[153 139 128 122 130] -> 128, 153

[144 101 143 125 129 132 153] -> 125, 153

[104 146 120 143 157 150 117] -> 143, 157

[150 129 135 119 136 106 131] -> 119, 150

[138 113 154 134 118] -> 154, 154

[137 131 121 109 104] -> 121, 137

[[107 107 129 150 139]
 [119 122 133 107 119]
 [146 144 121 110 124]] -> 133, 150

[155 126 144 125 105 105 103] -> 125, 155
---
Q:
array([[140, 138, 127, 134, 151, 139],
       [108, 130, 139, 128, 138, 113],
       [134, 149, 133, 138, 136, 114]])
A: 140

Q:
array([[129, 129, 137, 125, 138],
       [132, 135, 152, 132, 142],
       [130, 127, 140, 133, 125]])
A: 129

Q:
array([[134, 125, 119, 125, 125, 130],
       [136, 126, 122, 143, 121, 156],
       [128, 125, 122, 121, 127, 119]])
A: 134

Q:
array([[131, 131, 130, 116, 122, 142, 139],
       [127, 127, 146, 124, 124, 136, 130],
       [121, 120, 151, 118, 134, 129, 123]])
A: 131

Q:
array([[126, 128, 121, 133],
       [127, 144, 109, 106],
       [127, 115, 144, 156]])
A: 126

Q:
array([[149, 118, 135, 121, 129],
       [120, 139, 118, 123, 123],
       [105, 127, 118, 125, 131]])
A: 149

Q:
array([[150, 131, 146, 131, 142],
       [150, 131, 128, 131, 146],
       [127, 128, 128, 128, 131]])
A: 150

Q:
array([[105, 131, 144, 149, 104, 140],
       [103, 131, 131, 139, 100, 158],
       [150, 108, 136, 136, 139, 156]])
A: 105
---
[145 108 129 117  99]: 99

[133 119 124 136 152 133]: 152

[119 120 133 127 124 123  99]: 124

[[128 120 130 132 131 158 127]
 [151 129 120 124 131 143 117]]: 131

[101 132 135 141 115 155 121]: 115

[133 119 153 116 117]: 117

[138 137 105 111 131 122]: 131

[[115 123 116 132 126 128 138]
 [139 138 158 145 130 126 116]]: 126
---
[[118 128 138 141 135 152 125]
 [130 113 148 118 129 123 102]
 [131 131 122 126 126 121 133]] value 131

[[126 124 151 115]
 [133 131 126 146]] value 131

[[141 131 131 106]
 [134 136 126 109]
 [120 131 124 122]] value 131

[[152 119 109 114 136 115 137]
 [140 135 128 134 137 134 134]] value 135

[[130 140 142 119 124]
 [111 135 117 147 153]
 [127 124 114 135 136]] value 124

[[132 154 139 142]
 [145 155 133 148]] value 155
---
[135, 153, 130, 134, 120, 128, 126] out 126
[144, 128, 155, 139, 147, 149, 147] out 147
[137, 150, 122, 121, 113, 111] out 111
[134, 106, 110, 144, 104, 128, 124] out 124
[135, 99, 106, 121, 118, 104, 150] out 150
[127, 109, 120, 105, 156] out 156
[133, 151, 137, 106] out 106
[151, 132, 116, 105] out 105
---
[[137, 143, 127, 155, 129],
 [120, 139, 119, 137, 137],
 [132, 126, 140, 121, 124]] --> 126

[140, 155, 140, 137] --> 155

[100, 127, 151, 118, 146] --> 127

[114, 148, 130, 157, 131, 119] --> 148

[[107, 134, 117, 133, 113],
 [109, 131, 118, 134, 109]] --> 131

[156, 151, 140, 112, 102] --> 151
---
[109 153 143 152 119 120 103] => 120

[[111 130 118 129 134 124]
 [136 117 102 139 127 124]] => 127

[105 124 101 119] => 101

[108 103 102 103 114 108 109] => 108

[121 124 151 124] => 151

[[118 117 154 116 122]
 [129 138 123 125 132]
 [132 119 135 115 122]] => 115

[151 123 125 104 107] => 104
---
[149 150 144 128] -> 150, 149

[[146 116 105 129]
 [144 149 119 117]] -> 149, 146

[123 140 133 157] -> 157, 140

[148 153 147 130] -> 153, 148

[[ 99 132 104 101 157 106]
 [138 127 119 130 124 129]] -> 157, 138

[136 106 123 103] -> 136, 123

[150 102 124 129] -> 150, 129
---
132,116,136,130,110
155,151,147,122,122
ans = 151

143,128,120,137,151,127,108 ans = 128

124,120,144,147,157,131,128 ans = 120

115,105,116,137,139 ans = 105

156,103,130,154,155 ans = 103

110,126,127,153,111 ans = 126
---
113  146  157  111  105  128 result: 113
129  129  106  124  124  140  118 result: 129
142  122  100  143  139  149  118 result: 142
143  105  140  142  125  132  129 result: 143
139  126  149  129  121 result: 139
145  106  125  126  148  149 result: 145
121  138  104  147  112 result: 121
105  136  128  135  101  121 result: 105
120  133  118  156 result: 120
113  149  126   98 result: 113
---
[[136 131 121 137  99 119 126]
 [106 136 135 132 151 130 125]
 [143 154 115 121 134 124 132]] Out: 115

[[129 105  99 115 156]
 [132 130 127 114 116]] Out: 127

[135 121 128 103] Out: 128

[111 150 119 103] Out: 119

[149 122 146 150] Out: 146

[119 140 150 105 119 101] Out: 150
